Some points, one per row:
[ -6  32   8  52 -48  26   0 -18  32 -24  31  30  33  45 -17 -12 -33 -20
  20  48  31 -11  13 -40]
[-17  19  46 -17  17   6  41 -18   1  -5 -17  28  -8   5  27   2  22  21
 -10 -27 -67 -20  12  43]
[ 47  17  13   7 -11  19  15 -44  -3  18  49  -7  -5  30   2 -17   8   2
  53 -13 -27 -25  35   5]
[  7  -7 -13  -3  -1   1  -1  44   3 -29 -49  13   0 -15 -11 -11  25  19
 -36  -4  16  29 -43  15]
[-12  27   9  45 -47  33   9 -22  33 -35  35  25  45  32 -21 -22 -47   0
  16  67  28 -29  19 -46]
[  8  16   6  28   5  37  15 -17  27 -18  38   4  37  34  -6 -24 -19 -27
  28  46  13 -22  22 -13]
[-13  17  11  29 -17  19  16  -1  41 -39  50  -4  32  32 -24  -1 -31 -42
  14  53  42   0  19 -51]
[ 37 -27  35 -59 -26 -15  43 -26  27  27  13 -21 -52  11 -15  -1  54  28
  20 -87 -42  22  34  35]
[-17  31  14  29 -11  26  18 -20  39 -22  44  15  37  40 -19  -6 -39 -26
   4  48  21 -13  10 -22]
[-22 -34 -47 -19  16 -35 -48  18 -15  29 -23 -35 -30 -38   4  38 -15  -1
  -7   1  20  32 -16 -20]
[-13  42  12  57 -44  21  22 -37  48 -25  35  45  51  36 -40   0 -53  -1
  16  51  28 -19  12 -34]
[-13 -32  -4 -29  -7 -28 -11  10 -42  27 -27 -24 -36 -16  18  32  13   9
  -2 -45 -22  27  -9  27]
[-53 -10 -20   4 -37 -49 -45  19 -10  16 -51  11  -9 -50  -5  44 -27  40
 -16   0  30  38 -32 -35]
[ 48  58  23  18  10  47  45 -52  34 -19  62  11  12  58   5 -45   7  -4
  39   8 -48 -58  54   4]
[ 39  11   4   9  35  46  13 -21 -11  10  49 -20  17  34  21 -10   6 -42
  20   4 -34 -36  32  29]
[-29 -44 -60 -17 -28 -77 -76  44 -53  51 -51 -29 -46 -56   5  76 -32  19
 -15 -13  46  35 -40 -37]
[ -1  -3   1  27   0  26  -7  -7  10   3  38  -3  27  28  -8 -14 -22 -62
  13  45  37  -5  23 -31]
[  1   7  -5   7  -5   3  18  23  27 -36 -25  37  11  -8 -35 -18  -7  22
 -35 -10  26  23 -34 -13]
12 more points follow, each with its number after it:
[  5  -4  11   2  38  25   7 -16  -1   7  30  -9  14  26  23 -37   6 -51
  36  22  -8 -23  36  29] 0
[-22  13  19 -25  12  -4  12  -3   0   3 -36   9 -21 -14  26   7  17  27
 -18 -21 -60 -14  14  24] 1
[ 10 -19 -34 -20 -44 -28 -29  60 -19 -16 -46 -10 -51 -44 -40  19  13  72
 -50 -53  50  61 -52 -43] 2
[-17 -30 -23 -16  13  -3   0  36  16 -31 -52   9  -2 -36 -32 -25  11  24
 -50 -20  29  40 -46   3] 3
[-11   9  -2  22  -2  30   4  11  50  -9  41 -10  25  31 -32  -3 -36 -44
  16  36  27   6  29 -44] 4
[-29 -30 -35 -11  -9 -41 -46  35 -34  28 -24 -27 -17 -38   3  51 -13   6
 -14   2  30  29 -17 -23] 5
[-16  20  21   8 -25 -21  -1 -25  -9   5 -15  29   4  -3  13  13  -4  32
  -1  -9 -37 -21   1  15] 6
[-31  -1  -5   6 -58 -10  13  31  46 -67 -55  56  -2 -35 -54 -14   6  71
 -63 -19  42  56 -66 -36] 7
[-24  45  22  52 -63   4  16 -31  30 -21   8  59  44  32 -26 -11 -47  22
  14  51  21 -13   3 -38] 8
[ -7   3  12  18   1  28   2 -16  10  -4  42 -14  27  28  -5  -2 -23 -45
  31  42  24 -14  23 -24] 9
[-47 -29 -23  -1 -18 -51 -47  26 -19  21 -40 -13 -13 -56  13  48 -21  30
 -24   0  40  37 -31 -31] 10
[ -9 -22 -11 -11  12  14  22  36  28 -53 -54  25  13 -27 -43 -51  19  30
 -60 -24  25  34 -51  12] 11
Which two of these numbered points are nearest to each point below, looking only along the 7 directions in which the first points spread most? Their numbers follow each, nearest first.
[ 20  30  -6  36 -21  19  -2 -37 -25  17  45   9  25  26   9 -11 -26   4
  42   9  -7 -22  20 -15] > 9 0
[-24  46  18  52 -62   1  11 -34  31 -23   8  59  44  30 -28  -9 -48  19
   9  53  24 -15   3 -39] > 8 4
[  9  -4 -27 -13 -64 -33 -11  61  20 -35 -58  11 -40 -54 -48  11   5  71
 -60 -42  64  67 -58 -49] > 2 7
[-40  -4  26 -25  57   9  22  12  11 -18 -36  42  28  -3  19 -20  15 -23
 -37   0 -40 -25 -13  54] > 1 6
[-13   3  -5  14 -48  -2   9  16  29 -45 -31  43   1 -21 -40 -13   0  51
 -37 -14  33  38 -45 -31] > 7 3
[-34  14   9  10 -30 -41  -8 -32   1  -3 -32  36  -1 -15  -1  10 -23  32
 -12   5  -1  -1  -7  -6] > 6 1
[-45  41  46  14   1  22  44 -12  45 -45 -13  59  42  19   5 -27  -9   0
 -35  20 -43 -35  -1  29] > 6 1
[-61  -5 -15  -8 -51 -58 -35   4  -1  12 -45   7  -2 -49 -16  51 -23  44
 -22  -4  29  34 -30 -27] > 10 5
[-24  23   8  47 -34  20  20 -35  30 -18  27  19  37  37 -20  -9 -48 -29
   8  47  21 -20  16 -33] > 4 8
[-24  -5  11   3 -41 -14   7  30  38 -65 -55  54   1 -30 -32 -26  16  61
 -66 -17  38  37 -61 -15] > 7 11
[  7  15  15   7  -9  13  26  21  34 -44 -25  27  -2  -6 -34 -36  20  24
 -36  -7  12   5 -27   8] > 11 3
[ 15 -54 -35 -33  31  -4  -4  72  12  -5 -43 -29 -28 -47 -37  -4  25   3
 -49 -41  42  48 -49   7] > 3 2
[-13   5  14  17 -15  23   6  -4  32 -18  42   6  27  39 -13   0 -22 -35
   5  41  23 -14  31 -28] > 9 4
[-17 -37 -36 -25  14 -46 -55  31 -55  46 -32 -46 -32 -42  22  50   6  -4
   4 -14  22  28 -14  -5] > 5 10
[ 30 -52 -11 -75  -3  -6  17  56  45   5 -14 -63 -79 -24 -41  28  47 -12
 -18 -95 -14  35   7  -5] > 3 2
[ 47  37   1  47 -18  19  12 -38 -22  16  47  14  18  38  -4 -11 -18   3
  52  20  -8 -38  15  -9] > 9 0
[  0  -4  12   6  33  25   7 -19  -2   6  31  -6  14  28  20 -34   0 -45
  32  22 -11 -18  31  29] > 0 9
